Families of rows that turns and mirrors carry onto each other, the same ones carrying the whole set onto itself: the rest of each named row's family, in list order
4 families of 8 rows
J_324: [ -5  31  13   0   1   3   0   2  12   8   2   6  -2 -16  21  10   8  20
 -12  -5  17  -9  -9 -18  -4  -4 -22 -10  -3  13  -9  -4  10]
J_998: [ -4   6  11  42 -19   6   4  23   1 -15  11  -4  13 -10   7  19  11 -22
  -8   7  18  -5 -10 -27  10   3  -1   5  12   0 -12   2  15]
J_245: [ -4  42   6  14 -15   7 -10  -5  22 -22 -11  11  14  -7  13  -1  -2   0
 -19  -9  23 -16   5 -12  -3   5  -7 -12   8  -5  -6  13  21]
J_246: [ -9  11   8  26  -4  23  13   5   2 -31 -11  -2  10 -18   3  21   4 -28
 -16  -1  16  -5  -7 -36   8   3   5   4   3   7  -2 -13   9]
J_442: [-11  11   8  24  -6  22  13  15  -2 -26 -14   2  10 -19   8  23   8 -29
 -11   1  16  -8  -6 -36  11   6  -3   2   7   7   4 -10   1]
J_416: [  4  34   1   7 -14  10   1  -2   6 -14  -3  -9 -11  -8   7   8 -10  10
 -20  -3  25  -6  13  -6  -3  17  -4 -20   1 -14 -10   3   0]
J_755: [  2  27  26   9  -3  -6   2  -1  13 -15   5   3   6 -13  22   4  19  21
 -13  -3   3   6   7  -8  -9  10  -5  -5   6   9   2 -22   9]
J_438: [ -2   8  14  38 -12   1   4  20   3 -18  12  -7  10  -9   1  23   5 -23
 -11   4  17  -3 -10 -22  17   3   0   0   5   1 -17   0  21]
J_99: [-11   6   5  32 -10  25   9  12   1 -23  -7   3  11 -18   8  18  10 -26
 -13   2  17  -6  -7 -39   5   1   3   6   9   6  -1  -8   4]
J_224: [  1  28  23  14  -6   0   3   0  15 -12  -2   3   8 -14  27   1  18  21
 -13  -3   1   4  12 -11 -13  13  -7  -8  12   7   1 -20   3]
J_479: [ -1  33   0  11 -11  14   4   3   3 -15  -1 -11  -9  -8  12  11 -12  12
 -21  -5  18  -4   8 -14  -7  17   3 -16   3 -14  -7   8  -2]
J_414: [ -4  39  11   7  -9   7 -10 -11  21 -29  -8   6  13  -4   4   3  -4   0
 -20  -7  27 -14   2 -10  -5   5  -4  -8   3  -4  -5  11  19]
J_883: [ -8  -1  19  16  -3  21   3   3  -6  -7 -10   5  19  -7   2  10  25  -6
  -5  12  -1  -7  16  -7  14  -5   8  -1   4  23 -18   3   4]
J_724: [ -1   9  16  37 -17   2   3  26  -3 -17   4  -3  13  -9   9  19  12 -27
  -6   9  14  -5  -7 -19  18   6  -6   2   9   1 -11   3  16]
J_865: [ -1  32  -5  10  -5  16   1   1   3  -8   1 -10  -7  -9   5   7  -7  16
 -21  -5  23  -8   6  -9  -8  15   1 -15   1 -11  -9   1   2]
J_386: [ -6  26  19  -7   4   3   1   5  13   3   0  10  -3 -12  20  15  10  22
 -14   1  13  -2  -6 -19  -4  -7 -15  -5  -6  15  -9  -4   8]
J_71: [-21  10  14  19 -10   7   6  14  -8 -11  -7  -2  29   3  -1  30  18  -3
  10  18  22  -8  10 -16   6   3  -3   2  10  13   3  -4  -5]
J_90: [-20   6  13  17 -14   9   8   4  -8  -9  -2  -6  31   0   1  25  18  -6
  12  13  23  -7  15 -22   8   1  -3  -5   9  17   0  -6  -5]
J_380: [ -5  30  15   1   0   3  -3   7  13   6   0  10  -8 -17  23  13   9  24
 -15   0  14  -4  -6 -15  -7  -8 -19  -3   0  10  -5  -3   5]
J_453: [-19   7  16  19  -7   3   4   3 -10 -15   0  -5  27   2  -5  30  16   4
  10  11  17  -8  13 -16   4   1   0   1   5  19  -1  -9  -5]
J_950: [ -7   1  13  20  -6  25   6  13  -8  -9 -15   9  17  -5   5  10  28 -12
  -3  17   2  -6  14  -8  14   2   7   0   9  15 -11   2   1]
J_130: [  1  28   1   6  -8  13  -2   2   7 -19   2 -10 -10  -4   3  11 -10  10
 -23  -4  16  -7   8 -10  -3  17   7 -16  -3 -11 -10   7   4]
J_556: [ -8   0  13  16 -12  22   7   5  -7  -4  -9   2  21  -4   7   8  27 -13
   1  14   5  -7  18 -12  17   0   4  -5   8  20 -16   3   2]
J_907: [ -1  10  14  43 -14   1   3  18   0 -12   7  -9  13  -8   6  21   9 -26
  -8   4  21  -4  -5 -19  15   4  -4   4  12  -5 -17   4  18]
J_868: [-11   9   2  28  -3  24  10   6   1 -22 -16  -1   7 -19   7  20   6 -29
 -16  -2  20 -10  -1 -39  10   1   3   3   8   3   0 -11   2]
J_266: [  3  32  21  15  -7  -2  -1   0  16 -11   2   5   1 -22  24   4  18  23
 -15  -5   5   2   6  -5 -14   7 -10  -3  11   6   6 -18   5]
J_529: [ -4   0  15  21  -6  19   4   5 -13  -2 -13   6  17  -9   8   5  28  -7
  -5  10   1  -7  19 -11  14  -3   4   3  10  18 -16   0   1]
J_144: [  5  31  18  13  -3  -1   4  -4  10  -8   4  -2   5 -20  22  -2  16  19
 -14  -9   5  -2   7  -8 -12  14 -11 -10   7   8   1 -21   6]
J_595: [ -3  42   5  13  -9   9  -9 -10  22 -15  -8   5  15  -8   7  -3   1   5
 -19  -7  28 -17   4  -5  -7   7  -7 -11   7  -4  -7   7  20]
J_98: [-22   6  16  22  -7   2   6   5 -10  -6  -5  -3  29  -3   2  32  18   1
   9   8  25 -12  16 -20   2   0  -6   0   9  15   1  -6  -6]
J_16: [ -7  29  15  -2  -2   1  -1   6   9   9  -3  11  -2  -9  25  14   6  22
 -10   4  14  -3  -5 -21  -3  -8 -19  -6   0  11 -12  -1   5]
J_830: [ -1  42   9   7 -14   7  -9 -10  21 -20 -12   7   9  -9   7   1  -4   1
 -19  -5  29 -15  10  -7  -2   6 -13 -14   5  -6  -8   8  15]

Which other rows belong to the same family as J_90? J_998, J_416, J_99, J_380, J_556, J_266, J_830
Which other rows belong to the same family as J_865? J_324, J_442, J_724, J_71, J_950, J_144, J_595

